(in the rows, 128 means zero)
One turn sends every row of this set to another row. A few are shown first. Where does it send the rows asked after them?
q160: [153 122 159 118 149 126 125  88 124 136 121 137  89 157 115 135 146 134
 113 126 156 121 136 110 138 135 110 152 109 150 139 126]
q721: [110 131 169 105 137 126 127  75 125 128 146 139 126 151 126 125 160 134
 162 101 173 128 144 148 101 145 103 169 137 132 149 138]
q517: [100 131 171 118 148 126 106  90 118 127 138 129 125 149 137 138 145 145
 149 104 170 137 131 153 112 142 104 169 124 134 154 133]
q148: [140 108 146  95 120 137 136  94 107 141 104 122 118 162 140 160 157 153
 145 132 141 129 147 129 105 133 114 166 102 127 181 134]
q624: [125 112 139 107 108 132 159 124 138 132 123 126 139 149 118 132 135 125
 120 121 136 132 122 125 114 110 113 154 132 146 166 123]
q655: [153 124 157 117 144 134 154  78 130 130 122 140  90 168 128 141 143 134
 115 109 157 121 130 110 130 134 110 154  98 148 157 132]
q863: [156 127 169 123 144 134 145  77 138 126 128 137  93 150 119 132 148 121
 115 127 159 112 135 109 129 146 111 153 112 144 147 150]
q202: [154 131 170 121 102 123 118 111 124 140 128 139 148 155 145 137 134 129
 130 119 164 140 130 135 109 132 120 161 140 140 107 132]
q181: [156 127 161 119 108 132 137 108 122 135 121 133 144 175 158 148 126 136
 129 103 162 143 128 140  95 123 115 165 126 138 122 124]
q665: [155 132 173 125  99 137 140  99 134 132 128 129 148 159 157 146 137 120
 127 105 161 138 137 134  95 143 118 163 134 138 122 151]
q424: [146 112 159 101 128 123 110 107 107 137 118 132 123 140 125 140 155 150
 148 164 147 118 132 134 120 136 116 167 119 121 164 137]
q259: [136 117 152 115 120 131 120 145 136 131 128 120 138 137 123 134 149 122
 115 112 130 134 129 133 129 134 110 161 129 157 165 137]
q40: [153 114 147 102 122 139 147 127 141 124 130 121 135 152 115 122 154 108
 125 111 131 120 144 137  98 132 100 165 142 145 164 137]
q446: [ 87 128 163 113 129 130 135  69 124 133 132 129 125 152 132 143 144 140
 151 104 171 139 138 140 102 133 111 160 127 132 155 133]
q592: [148 122 165  97 109 133 142  91 123 137 123 137 128 139 133 145 173 137
 153 138 146 117 139 125 116 154 120 168 115 126 181 165]

q148 moves to q592
q181 moves to q665
Now find these:
q863 moves to q160
q259 moves to q624
q517 moves to q446

One turn sends every row of this set to another row. A few are shown first. Where does it send the rows asked after them?
q172: [152 153 147  93 162 129 100 146 150 129 139 137 128 159 125 135 165 126
 166]
q869: [126 118 152 123 143 149  95 152 128 153 132 122 129 159 117 150 161 146
 132]
q661: [125 130 140 122 154 142  87 119 135 143 143 143 139 149 128 130 145 159
 133]
q794: [112 140 126  99 154 126 129 123 136 138 118  99 117 138 130 149 127 122
 128]
q631: [121 147 116  79 151 149 113 137 162 117 124 126 119 150 132 169 138 120
 133]
q262: [128 138 156 111 151 140  94 158 140 137 144 137 122 143 116 136 178 118
 157]
q478: [120 121 151 134 161 157  95 140 131 151 142 134 127 157 118 146 163 137
 148]
q816: [100 142 115 101 153 139 107 135 142 133 128 113 119 135 147 152 151 132
 111]
q342: [106 132 129  92 156 122 114 153 151 137 121  98 124 135 140 154 158 114
 139]
q690: [137 133 149 101 161 121 114 118 149 145 138 140 105 144 116 140 131 135
 172]
q385: [150 132 153  92 142 116 112 121 149 144 125 133 111 138 112 148 132 136
 155]
q746: [117 147 121 106 176 139 109 140 168 149 131 104 131 150 129 162 161 114
 116]
q46: [137 111 141 105 143 131 109 126 164 147 133 137 111 138 129 137 133 162
 139]
q53: [129 132 143 126 156 136  99 126 148 131 141 128 144 147 136 115 152 159
 141]
q26: [127 112 121  94 159 147 113 135 171 132 121 113 139 145 137 158 135 119
 127]
q767: [118 161 122  93 166 123 117 137 165 136 130  98 130 157 115 160 139 117
 133]
q664: [118 149 123 111 170 147 124 131 163 147 124  99 136 150 127 149 149 129
 109]
q327: [140 124 140 124 158 133 108 118 162 126 151 133 119 152 115 124 125 133
 155]
q12: [136 117 140 110 151 133 107 127 163 136 147 142 123 141 124 116 129 150
 148]
q654: [113 160 118  96 168 137 116 152 164 140 136 103 118 158 123 156 155 119
 122]
q312: [109 149 122 100 165 130 127 132 182 134 126  99 128 148 123 156 137 132
 135]
q238: [130 141 153 129 163 143 107 150 136 138 147 124 110 151 121 128 174 116
 154]
q514: [114 152 119 108 162 140 119 120 177 131 130 107 132 140 122 152 139 126
 114]
q976: [127 136 145 134 171 159  90 122 140 138 141 140 130 160 129 152 166 140
 146]
q85: [131 120 139 122 139 141  85 124 140 145 143 139 123 144 120 143 141 149
 115]
q425: [136 150 154  89 135 136 114 150 142 134 128 135  97 147 111 152 155 138
 157]
q942: [130 150 140 105 168 120 112 120 148 137 141 135 101 155 130 140 142 148
 174]
q175: [127 132 156 107 141 134  86 155 144 141 133 132 118 143 115 164 176 125
 150]
q308: [139 158 151  87 154 134 108 142 138 136 133 144 115 154 119 142 159 137
 170]
q773: [125 132 124 100 159 157 112 141 138 135 121 108 130 163 122 168 139 106
 124]

q308 moves to q262
q631 moves to q342
Now find these:
q425 moves to q175
q172 moves to q238
q767 moves to q654

One turn sends every row of this set to another row. A few are shown first. Where does it send the rows asked after them?
q129: [121 129 104 139 126 142 144 143 139 130 119 100 148 156 128 140 117 134
 135 127 136 130]
q122: [139 133  93  98 131 108 148 126 144  93 139 123 128 130 115 124 136 146
 119 120 165 134]
q761: [120 144  98  96 122 118 179 137 119 120 129 132 136 123 134 137 113 145
 104 114 148 132]
q233: [113 111 118 112 124 124 142 142 139 118 148 111 139 127 117 147 131 128
  92  97 124 118]
q166: [135 127  95  97 134 110 159 124 145  89 138 119 131 132 118 123 129 148
 118 122 161 127]
q907: [114 129  79 112 121  94 140 133 134 119 144  94 147 144 156 138 134 108
 129 116 132 141]
q648: [126 127 103 137 125 144 143 142 137 129 116 105 145 156 134 151 124 129
 135 125 132 131]
q927: [102 141  89 100 124 107 165 140 127 114 148 124 149 139 117 129 159 139
  93 123 143 129]
q768: [131 143 104 130 108  93 152 150 129 132 138 128 136 146 125 141 155 151
 105 112 141 150]
q206: [114 154 113 123 132 100 135 103 131 130 136  96 150 122 153 134 126 146
 126 111 146 141]
q412: [118 144  98 105 120 136 162 113 128 113 147 119 136 115 104 147 133 128
 101  91 149 129]
q33: [115 138  75 138 108 116 157 140 170 116 120 121 132 122 120 156 144 127
 139 121 141 142]
q589: [106 135  72 137 107 110 152 141 155 119 133 132 127 119 122 147 151 132
 139 122 134 146]
q383: [113 146  73 123 129 106 157 121 143 100 122 111 139 128 140 142 161 144
 109 137 153 123]
q496: [114 130  80 117 132 122 160 158 148 120 126 111 127 138 128 154 107 120
 116 129 141 149]
q733: [ 95 152 102 131 141  97 146 121 145 142 129 103 156 145 134 140 159 146
 112 120 141 122]
q414: [104 142  92 131 157 117 133 107 139 135 129 123 160 124 106 145 133 130
 129 126 144 126]
q111: [113 137  99 113 125 111 145 113 167 122 147  91 140 140  94 142 126 127
 137 107 154 134]
q760: [127 131  94 133 114 119 170 113 132 123 121 125 112 127 124 133 116 136
 132  94 133 130]
q644: [126 138  87 128 109 131 161 139 162 105 117 108 144 124 114 165 147 136
 142 114 145 138]
q216: [119 121 107 110 114  99 148 129 127 109 138 132 162 123 135 122 162 146
 120 107 137 113]
q920: [110 137 106 112 130 136 137 142 137 123 140 124 150 103 146 150 117 140
 123 133 134 119]
q364: [124 133  99 134 117 118 170 120 138 118 119 126 111 120 127 139 117 139
 129  91 129 123]
q65: [ 99 124  98  96 124 108 163 139 126 115 156 120 144 140 112 127 142 134
  93 113 134 129]
q473: [103 110  90 114 131  91 154 145 141 129 136 125 152 116 126 137 130 110
 133  93 131 120]
q315: [122 124  87 113 119 115 145 160 138 119 124 112 151  99 139 131 115 132
 139 120 139 139]
q435: [ 92 126  92 121 124 123 143 116 149 137 134 109 147 122 159 141 116 121
 123 101 151 150]
q960: [126 118  83 122 123 113 151 167 142 121 120 103 143 110 134 135 130 132
 143 111 141 147]
q505: [117 142  94 111 120 136 150 102 140 119 151 116 133 127  98 151 136 123
 116  90 151 130]
q23: [107 130  99 114 129 126 142 152 139 119 131 123 150 102 149 139 113 132
 129 135 136 136]
q31: [110 143 100 117 131  86 142 118 136 142 137 149 160 135 128 156 130 121
 118 104 147 140]
q4: [124 138  93 111 125 122 142 107 157 121 147 101 134 134  91 148 124 119
 126  99 147 130]
q309: [110 143 104 114 128  92 147 123 138 147 142 148 159 133 132 164 131 122
 117 106 148 132]
q859: [140 144 109 110 137 107 147 118 121 114 137 120 141 129  92 138 127 139
 118 108 132 112]
q360: [118 159 108 119 117  96 145 103 139 122 133  84 156 126 141 134 127 150
 122 116 144 139]
q215: [105 121 106 124 126 115 140 108 149 104 119 123 171 127 115 146 152 145
  97 120 138 132]
q682: [124 133 110 130 118 140 149 110 126 128 117  97 148 138 127 137 128 136
 110  85 141 147]
q41: [132 140  96 129 115 137 163 131 154 111 116  96 144 124 107 159 139 138
 134 100 155 143]
q797: [110 122 104 132 133 115 139 111 150 102 122 131 163 130 121 147 154 145
  94 119 142 127]
q593: [138 126  98 117 131 112 148 156 150 116 129 100 146 158 130 148 155 125
 135 100 150 145]
q978: [110 137 100 123 151 103 131 136 132 154 133 107 143 112 145 138 122 130
 133 104 134 131]
q474: [130 138  80 147 112 113 152 127 146 113 115  98 125 138 105 145 131 126
 108 112 145 117]
q495: [119 151 106 131 147 100 129 119 131 147 130 104 143 115 147 139 123 138
 126 106 136 139]
q130: [122 142 112 131 116  90 155 139 131 130 135 121 144 156 132 144 162 158
 110 112 142 137]
q404: [109 141 113 114 137 111 146 120 148 129 134 128 165 143 147 150 158 149
 139 115 145 154]
q518: [115 109 106 104 118 116 149 142 129 115 151 117 143 136 108 136 137 133
  92 102 125 118]
q500: [107 143 109 135 132  93 152 138 144 136 129 107 149 154 138 141 161 150
 102 120 144 125]
q298: [113 126  85 106 120  93 140 136 138 118 136  96 156 144 155 140 128 107
 130 116 135 134]

q414 moves to q383
q233 moves to q111
q41 moves to q960
Now find these:
q505 moves to q644
q33 moves to q23
q797 moves to q166
q404 moves to q216
q129 moves to q907

